In the rows, 100 means zero.
The rows of T fall into several groups, which share some directions, and each row is roughly a mix of its group's hidden directions.
T (110 x 17):
[148 106 122 114 99 93 83 137 117 112 94 100 92 67 97 114 115]
[112 89 105 130 126 108 114 95 111 139 88 102 98 53 99 77 111]
[101 109 86 78 89 118 48 107 121 73 99 121 129 117 94 102 89]
[117 94 129 128 99 97 102 101 76 135 121 82 111 61 99 85 121]
[81 89 81 64 96 113 112 110 117 73 82 96 83 132 109 138 95]
[127 97 80 85 101 117 107 118 139 131 86 88 86 83 97 132 122]
[71 92 100 93 120 101 86 96 109 52 79 128 108 125 104 89 71]
[74 109 109 100 112 96 82 83 96 61 97 123 121 131 101 75 68]
[107 85 113 127 143 117 115 85 122 90 102 110 95 69 123 128 92]
[102 77 127 139 137 70 118 99 87 85 97 115 90 75 103 90 93]
[114 135 93 93 66 98 103 80 83 124 141 75 105 120 97 110 107]
[103 125 136 106 134 96 127 78 123 114 100 94 115 131 104 84 84]
[123 80 125 102 107 99 129 121 109 92 105 91 79 95 119 151 117]
[145 124 115 137 89 79 83 102 88 100 130 111 96 74 99 102 99]
[74 65 78 102 109 85 118 74 78 122 121 98 123 104 80 76 116]
[101 120 126 110 85 100 73 106 68 126 108 66 111 68 95 76 106]
[103 73 101 85 90 95 112 117 100 57 109 113 88 125 113 147 107]
[71 89 79 91 82 111 73 83 71 60 126 109 115 109 107 113 89]
[124 138 128 125 84 90 88 116 81 113 93 87 77 68 105 83 94]
[69 107 86 88 97 73 115 81 82 75 103 106 98 150 92 87 79]
[88 98 138 98 134 131 94 102 127 74 80 104 112 104 125 110 80]
[79 117 91 78 69 109 63 108 88 97 84 103 118 118 87 57 92]
[91 105 111 86 107 108 121 118 117 138 53 81 88 99 94 68 107]
[72 112 109 112 140 108 92 89 110 94 61 98 95 79 105 72 69]
[84 95 118 78 121 113 127 111 116 118 72 56 84 99 109 125 106]
[111 123 120 129 116 108 67 95 95 116 98 91 110 51 102 78 88]
[131 109 78 105 68 99 94 93 95 142 133 100 114 93 83 89 126]
[115 98 68 104 80 89 90 75 88 111 152 113 126 110 82 102 113]
[74 94 88 66 98 124 138 94 114 120 83 73 89 126 108 114 109]
[132 109 91 124 111 64 128 91 114 84 113 134 78 118 97 113 90]
[68 77 79 89 99 105 101 94 98 106 79 124 118 115 85 47 102]
[85 94 101 78 94 93 72 125 103 49 77 120 102 128 98 102 83]
[72 99 142 97 104 106 91 95 82 77 98 106 129 128 108 64 85]
[111 100 68 75 88 111 96 88 126 86 126 113 114 136 97 138 104]
[119 86 130 87 104 103 93 148 121 87 74 92 88 92 108 132 113]
[127 95 84 99 68 98 120 99 93 145 129 94 103 101 87 98 136]
[112 116 78 78 91 105 134 92 122 121 106 79 79 126 103 139 109]
[108 77 105 115 115 70 142 105 92 140 97 88 87 86 86 87 124]
[106 98 115 134 111 90 135 84 81 138 108 90 88 70 103 76 110]
[112 83 105 99 91 104 131 109 90 140 109 66 86 77 102 122 133]
[123 105 135 136 111 68 104 93 78 115 130 99 114 86 92 80 105]
[126 148 102 109 73 92 95 115 105 95 77 117 66 106 104 81 83]
[132 93 83 111 90 97 78 86 108 100 147 128 133 103 87 109 112]
[81 92 117 115 112 82 120 91 62 123 110 56 91 71 100 100 107]
[106 111 120 121 77 85 89 87 56 109 139 97 120 96 95 72 106]
[128 101 104 135 125 93 100 100 110 91 106 105 77 54 112 134 93]
[58 79 70 74 83 119 83 82 81 91 113 98 127 116 94 93 103]
[97 99 109 120 82 72 103 81 55 81 141 114 109 116 99 86 97]
[104 86 111 119 110 120 60 110 103 62 97 128 110 65 115 108 89]
[89 115 101 64 100 119 98 117 124 135 65 63 102 108 92 94 107]
[64 71 119 96 134 105 115 105 97 67 75 90 87 96 119 119 87]
[123 106 115 111 79 117 93 104 84 134 127 72 104 63 108 112 125]
[122 112 120 114 96 80 124 96 88 151 118 76 104 94 88 80 121]
[90 108 110 72 111 116 120 112 121 98 74 66 76 112 116 140 96]
[104 122 126 81 80 119 115 93 93 124 125 58 109 121 113 122 113]
[73 94 70 71 93 126 78 110 117 70 66 116 94 112 105 103 85]
[112 107 49 98 104 115 67 100 134 106 85 117 96 72 89 106 94]
[120 110 104 68 101 104 101 121 137 97 96 84 98 130 101 147 106]
[117 112 109 88 107 113 108 120 124 142 79 61 87 78 100 118 116]
[122 91 112 103 126 107 130 114 132 111 84 88 75 82 114 139 110]
[103 119 73 101 79 82 103 80 82 68 132 109 82 124 105 130 84]
[122 112 52 85 99 101 81 98 140 91 102 120 98 111 88 131 95]
[136 90 118 102 99 102 95 136 115 94 98 93 84 73 109 146 117]
[121 86 61 91 92 71 118 124 114 106 85 107 65 99 82 123 116]
[83 76 93 110 101 91 99 84 72 133 117 92 128 83 80 61 119]
[108 118 75 99 121 101 63 103 130 72 84 109 90 83 99 131 73]
[133 97 119 119 95 79 112 107 85 86 136 96 86 91 110 146 111]
[113 92 79 81 105 124 108 120 140 128 71 88 84 82 99 123 118]
[127 95 136 138 123 72 110 103 92 121 113 101 107 73 93 83 110]
[72 111 139 104 101 98 91 89 72 93 102 94 126 119 102 55 85]
[118 83 81 77 93 103 139 111 129 117 99 99 85 124 98 134 125]
[110 96 70 92 78 103 82 77 93 104 152 104 131 112 88 118 113]
[141 95 92 106 104 102 112 114 127 112 108 97 80 77 105 149 119]
[127 107 138 122 94 85 106 97 75 119 141 78 110 85 104 110 116]
[104 133 103 82 74 127 96 96 104 148 98 70 111 104 98 79 112]
[73 97 108 85 88 71 97 106 74 91 91 101 114 139 80 58 96]
[128 125 108 117 83 97 65 93 88 75 142 109 111 93 107 124 90]
[77 78 111 120 121 81 120 99 81 114 75 106 95 84 92 49 100]
[124 89 98 81 117 113 109 103 144 113 113 93 116 115 98 146 117]
[88 76 77 78 100 109 107 82 103 137 125 81 134 110 81 103 126]
[93 118 141 110 96 88 93 81 69 97 132 89 131 121 101 77 91]
[68 110 93 103 111 98 60 92 87 61 83 112 106 94 100 80 65]
[97 104 119 90 69 97 106 94 74 123 126 92 129 133 91 67 118]
[102 103 73 85 122 115 86 112 144 90 64 101 83 86 101 130 88]
[87 91 77 74 107 128 69 119 133 78 64 111 101 96 101 113 91]
[66 59 76 74 112 115 109 86 107 112 102 98 132 119 87 92 115]
[129 91 120 126 117 116 84 114 114 91 102 109 96 51 117 127 104]
[87 114 61 101 75 78 97 76 70 118 117 100 102 109 77 66 99]
[108 72 80 85 95 110 95 115 121 60 101 130 95 115 108 141 105]
[87 126 126 81 88 85 97 96 90 89 107 91 120 156 93 81 87]
[88 91 143 98 88 75 106 106 57 97 122 79 119 121 96 85 110]
[106 103 106 124 96 79 105 94 73 142 111 88 106 74 83 59 114]
[65 94 105 113 93 94 92 99 60 94 79 104 95 83 99 47 89]
[86 83 149 123 117 102 99 100 78 61 103 115 108 95 123 92 86]
[128 119 99 92 82 119 70 105 116 80 128 100 108 103 112 148 99]
[114 105 102 71 112 119 115 112 145 113 89 81 97 118 105 142 109]
[87 89 95 84 108 132 85 109 122 59 82 110 93 100 123 138 86]
[112 109 156 95 93 109 90 126 89 113 103 61 110 89 110 111 114]
[62 89 117 78 98 125 73 116 96 76 67 103 118 110 107 75 90]
[118 77 103 105 114 105 85 91 108 90 145 101 131 91 102 145 113]
[74 110 115 111 89 101 82 110 68 70 71 107 81 85 114 68 77]
[133 119 134 107 112 102 109 123 122 132 84 74 86 77 104 111 110]
[76 115 101 70 86 130 92 120 114 95 51 93 87 114 110 84 88]
[81 101 92 77 110 106 126 109 125 82 57 108 74 133 109 105 84]
[131 97 128 135 115 87 102 94 91 92 138 101 102 73 111 130 104]
[94 135 112 75 87 107 85 93 110 74 108 96 114 152 107 110 78]
[82 95 86 63 104 122 108 104 130 77 80 99 93 135 111 133 92]
[128 107 120 138 124 77 124 75 96 119 135 99 103 85 100 104 102]
[127 107 142 123 128 96 133 100 114 122 104 82 89 85 113 116 105]
[104 92 119 112 117 122 61 118 117 67 80 123 108 70 114 103 86]

Here is one row of each group, with its name. Which group are the others in?
[81 112 83 99 97 92 74 93 98 88 81 127 114 115 83 47 79]
R
[107 84 139 122 116 129 75 106 108 80 98 125 124 75 119 88 96]
Q
[86 94 106 81 116 118 107 118 133 70 56 114 85 120 115 109 84]
M

[110 75 119 84 105 114 138 125 120 113 85 85 83 105 114 132 125]
Q
[105 97 89 69 114 112 126 106 147 108 83 94 95 133 100 131 106]
M
[105 106 136 137 127 82 130 89 82 112 105 83 82 74 113 97 94]
Q
[73 96 97 80 95 72 96 106 87 66 88 114 105 148 86 81 84]
R
[118 119 137 129 108 92 92 123 96 85 73 110 74 72 114 85 85]
M
[96 125 94 83 65 129 57 110 97 67 96 108 100 107 115 109 84]
M
[116 113 99 119 75 102 56 99 82 66 125 130 111 89 105 96 87]
M
[85 125 125 75 89 108 83 114 93 129 82 54 114 106 92 79 103]
Q
[103 118 117 119 86 100 69 104 72 56 113 104 87 80 120 118 79]
M
